Here is a table of points, one per row:
[ 0.15 -1.5  -0.08 -1.64  2.02  0.04 -0.93  0.2  -0.53  0.12  0.08  0.49
  1.14  1.14 -0.51  0.67  0.81 -0.1   0.43  1.58 -0.33  2.27 -0.27  0.22]
[ 0.47  0.83 -0.06  1.08  0.84 -0.76  0.08  1.6  -0.57 -0.67  2.12  1.32
 -0.68  0.07 -0.3   1.14 -0.5   2.36  0.57 -1.01  1.18  0.56 -1.03 -1.25]
[-0.37 -0.12  0.77 -0.06  1.41  0.19 -0.23  1.31  1.61 -1.24 -2.24  0.61
  0.88  1.23  2.51  1.23  0.56  0.23  1.14  0.45  0.71 -0.64 -0.91  0.96]
[-0.93 -0.11  0.67 -0.73  1.1  -0.62  0.65 -1.84 -1.29  0.23  2.94  0.66
  0.92 -0.02 -0.94 -0.8   1.39 -0.56 -0.1   0.22 -0.73 -0.98 -0.03 -0.19]
[-0.98  1.57  0.06 -0.2  -0.09  0.15 -0.32 -1.58  0.49 -1.85 -0.17  0.01
 -1.04 -0.3   0.65 -1.54 -0.66 -1.72  1.98 -0.09 -1.75 -1.16  0.5   0.33]
[ 1.1   1.27 -0.07 -0.88 -0.79  2.17 -0.17 -1.49 -1.13 -0.14 -1.31  1.33
  0.58  1.56  0.59  1.32  0.34  0.44 -0.19  0.52 -1.53 -0.25  0.38 -0.17]
[-0.83 -0.03  0.67  0.82  0.01  1.4  -2.07 -1.08 -0.12  1.64  0.28  0.62
  0.44 -1.23 -0.16 -1.17 -0.87  0.12 -0.84 -0.17  0.6   0.35  0.46  1.4 ]
[ 0.59 -0.08 -1.61 -0.57  0.97 -0.49 -0.2   1.07  1.77 -0.07  0.52 -0.13
  0.93  0.24 -0.08 -0.63 -0.38 -0.01 -0.06  0.74 -1.29  0.53 -1.25  0.2 ]
[-0.44  0.25  0.87 -0.95  1.31 -0.01  0.71 -0.2   0.31 -1.24  0.06 -1.48
  0.12 -1.56 -0.38 -1.53 -0.72  1.95 -0.6  -0.22  1.55 -2.23 -0.97  0.4 ]
[-1.98 -0.18  0.16  0.41 -0.25 -2.29 -1.21 -1.64  1.44 -0.75 -0.35  0.35
 -1.12 -0.37  0.08  0.46 -0.95  0.5  -0.87 -0.86 -2.03  0.54 -0.85 -1.88]
[-0.46  0.28 -1.51 -0.18  1.12 -1.1  -1.67 -0.98 -0.44 -0.16 -0.46 -1.46
 -0.17 -0.95  1.09  1.35  1.09  0.71  0.24 -1.52 -1.17  2.18  0.22  1.27]
[-0.99 -2.01  0.55  0.57 -0.79  0.24  0.06  1.28 -1.05 -0.6  -0.14 -1.19
  0.66  1.35  0.71  0.6  -0.75 -1.16  0.02  0.06 -0.92 -1.16 -1.31 -0.27]
[-1.01  0.71  0.3   0.32 -1.55  1.06 -0.24 -0.86  0.02  0.25 -0.33 -0.27
  0.76 -2.03  0.75  0.5  -0.13 -0.01 -1.15  0.97  0.74  1.34 -0.37 -1.32]
[ 0.02 -0.67 -0.85 -1.17  0.82 -0.23  0.33 -1.71  1.23  1.88  0.63  0.98
 -1.02 -0.93 -0.25  0.64 -0.26 -0.55  0.49  0.37  1.97  0.96 -1.13  0.74]
[-1.46 -0.31  0.21 -1.26 -0.33  1.56  0.38  0.18 -0.01  0.74  0.7  -1.74
 -0.11 -0.33  0.36 -0.16  0.64  0.48  1.91  1.4  -0.32  0.63  2.01 -0.92]
[ 0.4  -0.59  0.91  0.72  0.72  0.9   1.09  0.73 -1.66 -1.39 -0.29 -0.88
 -1.26 -0.41  0.97 -0.83 -1.45 -0.78 -2.33  1.56 -0.14 -0.41  0.6   0.96]
[ 0.71 -1.48  1.87  2.01 -0.15 -1.74 -0.65 -0.47  0.31  0.34 -0.29  0.18
  1.47 -2.01 -1.27  1.26 -1.7   0.99  0.44  1.06 -0.76 -0.5   1.09  0.25]
[-0.19 -0.68 -0.43  0.4  -1.02 -0.01  0.47 -0.27 -1.21  0.53 -0.14 -1.3
 -0.93  0.54  1.34 -0.62 -0.13  1.14 -0.29  0.39 -1.23  0.92  0.44 -0.28]
[ 2.06 -2.51 -0.6  -0.4  -0.51  1.34  0.88 -1.03  0.77 -0.63  1.4  -0.23
  2.23 -0.44  1.45 -1.2  -0.64  1.54  0.22 -1.76 -0.07  0.07 -1.17  0.84]
[ 0.59  2.36  1.34  0.34 -0.65  0.94  0.93  0.29 -0.3   0.88 -0.33 -0.05
  1.27  1.34 -0.15 -1.46 -1.5   0.71  1.4  -0.87  0.28  2.04  1.04  0.48]
[ 0.61  1.7  -0.71  0.43  1.75 -0.99  0.51  0.1   0.75  0.56  2.04 -1.03
 -0.27 -0.12  0.68  0.01 -1.19 -0.52 -0.77  1.41 -1.15 -0.85  1.2   0.57]
[-1.25 -0.59  0.53  0.19  0.21 -0.61  0.71  0.97 -0.85 -0.14  1.16 -0.29
  1.35  0.26  0.97  0.71 -0.29 -2.01 -0.29  1.5   0.74  2.11 -0.43 -0.93]
[ 0.38  0.11  0.19  0.88  0.92 -0.19 -0.59  0.77  0.42  0.45 -0.48  0.16
 -0.12 -0.43  0.56 -2.21  0.66 -0.23 -0.16 -0.7   0.93  0.4   1.27  2.11]
[ 2.4   0.53  1.85 -1.09  0.16 -2.04 -1.72  0.67 -0.42 -0.32  0.23  1.09
 -1.21  0.75 -0.88 -2.18 -1.5  -1.47  0.67  0.42 -0.15  1.23  0.46 -1.13]
[ 1.34  0.33 -0.28 -0.02  0.42  0.6   2.46  0.85  1.8   0.44  1.15 -2.44
 -0.69  0.74 -0.75  0.9   1.35  0.18  0.22  0.12  0.01  1.43  0.33 -0.33]
[ 0.51  0.65 -1.03 -0.08  0.42 -1.16  1.04  0.43 -0.43  0.13 -1.66  0.69
  0.55 -0.78 -0.87 -1.08  1.74  1.2   1.85  0.35 -0.71 -0.8  -0.94 -0.79]
[ 0.09  0.5  -1.96 -1.43 -1.5  -0.83 -0.91  0.94  0.79  1.07 -1.12 -0.1
 -0.24 -0.86 -0.29 -0.09  0.59 -0.32 -2.5   1.28  1.12 -0.29  1.69  0.9 ]
[ 0.73 -0.19  0.1   1.13  0.73 -0.18  1.31  0.01 -0.02 -0.38 -0.43  0.35
 -0.78 -0.16 -0.5  -0.22 -0.2  -0.44 -1.56 -1.74 -1.09  0.55  0.39  2.34]
[ 0.72 -1.21 -0.11  0.28  0.51  0.02  0.04 -0.58  0.62  0.21 -1.23  0.33
 -2.02  0.59  0.15 -1.09  1.06  1.77 -0.98  0.59 -0.03  0.22  1.02 -1.87]
[-0.17  0.85  1.04  0.33  0.84  1.57 -0.59 -0.14  0.96 -1.4   0.98  0.21
  0.54  0.28 -0.55  0.91 -0.62  0.66  0.79  1.    0.95  0.15  1.15  0.46]
[ 0.61  0.3  -0.05  0.6  -0.27 -0.38  0.15  1.01 -0.46  1.23 -0.52 -0.53
 -0.84 -1.37  0.55  0.37  1.04  0.29  0.98  1.12 -0.73 -0.53 -1.98  1.19]
[ 1.7   0.62  1.99  0.96  1.67  0.51  0.94 -1.19  0.27  0.79 -2.35 -0.66
  0.35 -1.31 -1.55  0.6   0.36 -1.36 -0.02 -0.75  1.27  0.14 -0.18 -1.15]
[-1.22 -0.55  0.92  0.04  0.2   0.15  1.13  1.12 -1.08  1.63  1.95  1.54
 -0.85 -0.55  0.89  0.11  1.47 -1.39  0.29 -1.59  0.63 -1.13  0.58  0.2 ]
[ 0.23 -2.29 -0.42  1.24 -2.79 -0.3   0.71 -0.06  1.61  0.1   0.61  0.58
 -1.02  0.73 -0.57 -0.37  1.29 -0.71  1.36  0.45 -0.21 -0.45  0.07  1.28]
[-1.77  1.05 -1.28  0.38 -0.28 -1.72  1.29  0.6  -1.35 -1.19  0.   -0.07
  0.29 -0.84 -0.95 -0.33  0.18  0.17  0.76 -0.05  0.15 -0.09  0.01  0.15]
[-1.82 -0.86 -0.34 -0.49 -1.01 -0.08  0.58  1.16  0.94  0.43 -1.19  0.85
 -0.24 -0.19 -1.09  0.24 -1.46  0.12  1.41 -0.53  0.95  1.72  1.25  1.04]
[ 0.3   0.22 -1.   -1.44 -2.25 -1.37  0.01 -1.56 -0.31 -0.84  0.7  -0.58
  1.05  0.81  0.57  0.48  0.5  -0.1  -0.87 -1.49  0.51 -0.11  1.17  0.2 ]
[ 0.04  0.61  0.5  -1.07 -0.76 -0.26  0.25  0.02  0.96  0.46 -0.49  1.05
  0.74 -0.16  1.63  0.84 -0.26 -1.1   0.63  0.61  0.45 -2.07 -1.06 -0.64]
[ 1.33  0.3   1.05  1.5  -0.98  1.17 -1.39 -1.16 -1.34  0.16  0.04 -1.44
 -1.62 -1.54 -0.43 -0.51  1.01 -0.62  1.27 -0.42  0.11  0.33 -0.88 -0.35]
[ 1.2   0.28  0.15 -1.05 -0.02 -1.03 -3.22 -0.99 -0.45 -1.04  0.76  0.07
  0.79  0.62  0.88  0.89  1.34 -0.38  0.32 -0.31  0.59 -0.8   0.71  0.73]
[ 0.53 -0.12  0.14 -0.24  0.42  0.94  0.25  0.81 -1.36 -1.17 -0.92  0.69
 -0.32 -0.74 -0.77  1.7   2.03  0.45  0.11  0.53 -0.85 -0.34  1.53  0.81]
[ 1.84  0.59  0.02  1.08 -1.01 -1.5   0.03  1.2  -1.34  0.33 -0.3   0.32
  2.01  0.3   1.28  1.1   0.65 -0.75 -0.55 -1.77 -0.34 -0.37  0.57 -0.85]
[-0.4   1.15  1.42  1.61 -0.38  0.21 -1.08  0.25  1.49 -0.75  0.91 -0.1
 -1.14  2.31 -0.93  1.19  1.84  1.1  -1.32  0.34  1.11 -0.5  -0.35  0.79]
[ 0.71 -0.36 -2.07  0.45  0.41  0.71  0.09 -0.85 -0.69 -0.79 -0.45 -1.66
 -0.86  0.08 -1.88  1.26 -1.17 -0.19  1.    0.01  0.13 -1.08 -0.55 -1.19]
[ 0.23 -1.45  0.12 -1.2  -0.85 -1.91 -0.03 -0.43 -1.05  0.7  -0.78 -1.2
 -1.03  1.06  0.09 -0.32 -0.59  0.1  -0.56  0.45  1.53 -0.06 -1.67 -0.46]
These points spread out most along one direction. Where along it does each point below lie, from 0 to 99? 50 is the average, and the first point above lies past it. One standard deviation of the points above along it is 16.
[ 0.09  0.84  1.66 -2.83 -1.59  0.06  0.95  0.54  0.96  1.1   0.22  0.87
  0.74 -0.48 -2.18  0.51 -0.28  0.88 -1.68  0.28 -2.59 -0.64 -1.11  0.92] 54
[-1.27 -0.2  -0.69 -0.06  0.96 -0.09 -0.64  0.25 -0.39  2.46 -1.22 -1.86
  0.85  1.   -0.34  0.84 -0.46  0.04  0.56 -0.9   0.26 -1.82  1.44 -0.84] 54
[-0.95  1.25 -0.97 -0.43 -0.73  1.6  -1.29  1.02 -1.15 -0.97 -0.54 -0.28
 -0.92 -0.85 -0.3   0.04 -0.56 -0.4  -0.42 -1.02 -0.03  1.13 -2.65  0.63] 50
[-0.24 -0.36 -2.01  1.87  1.51  1.23  0.91 -1.   -0.18  1.21  0.07  2.76
  0.68  1.41 -0.23  0.28 -1.45 -1.37 -1.4  -0.79 -1.02 -0.18 -0.49 -0.7 ] 52
[-0.33  0.64  0.02  0.91 -0.12  0.92 -0.23  0.94  3.08 -0.18  0.17 -1.12
  1.37 -0.35 -0.4  -0.97  0.59 -2.74 -1.26 -1.13 -0.51 -0.26 -0.82 -1.46] 47
[-0.8   0.44 -0.31  1.58  0.14  0.7  -1.03  1.04 -0.66  0.93  0.15  0.66
  0.05  0.6  -0.39 -1.04  0.33  1.05 -0.32  1.26 -1.07 -0.89 -1.14 -0.18] 47
[-0.33 -1.77 -1.54 -0.66 -0.76  1.03 -1.68  1.24  0.39  0.15  1.26  1.65
 -0.21 -0.61 -1.02  0.19 -0.76  0.12  0.87 -0.16  0.47 -1.07  0.45 -1.13] 60
[-0.77 -0.74  1.32 -2.1   0.9   0.97  0.21  1.34  0.18  0.69 -0.1  -0.4
 -1.74  0.66  0.5  -0.1  -0.53  0.27 -0.78 -3.29 -1.16 -0.88  0.3  -1.25] 50
[ 0.74 -0.39 -1.8  -0.81  0.04  0.35  0.28  0.74 -0.97 -2.79 -0.76  0.09
 -0.08 -0.55 -1.64 -1.32 -0.56 -1.35 -0.4   0.05  1.27  0.21  1.34 -0.2 ] 42
[-0.89 -0.67  1.37 -0.06 -0.03 -0.41  1.35 -1.92 -0.18 -1.5  -0.91  0.21
 -1.16  0.52  0.32  1.61 -0.57 -0.34 -0.05  0.42  0.54  0.36  0.47  1.14] 49
[ 0.74  0.79 -0.64  0.13 -0.17  0.06  0.84  0.41  1.21 -0.16  0.57  1.54
 -0.96 -1.3   3.2   0.3  -0.14  1.16  0.6   0.58  0.53  0.39  0.71 -1.7 ] 54
[-1.94 -0.71 -0.01  0.41  0.46  0.08  0.19 -1.47 -0.58 -0.79 -0.52  0.45
  1.85  1.36 -0.22 -2.22  1.89  1.1  -0.65  0.61  1.21  0.16 -0.65 -1.44] 58
[ 0.66  1.72 -0.32  0.4  -1.39 -0.57  0.31 -0.61 -0.84  1.34  0.32 -0.21
  0.04  2.23 -0.03 -0.27 -1.5   0.82  0.46  0.47  1.44 -0.4  -0.65  1.37] 50
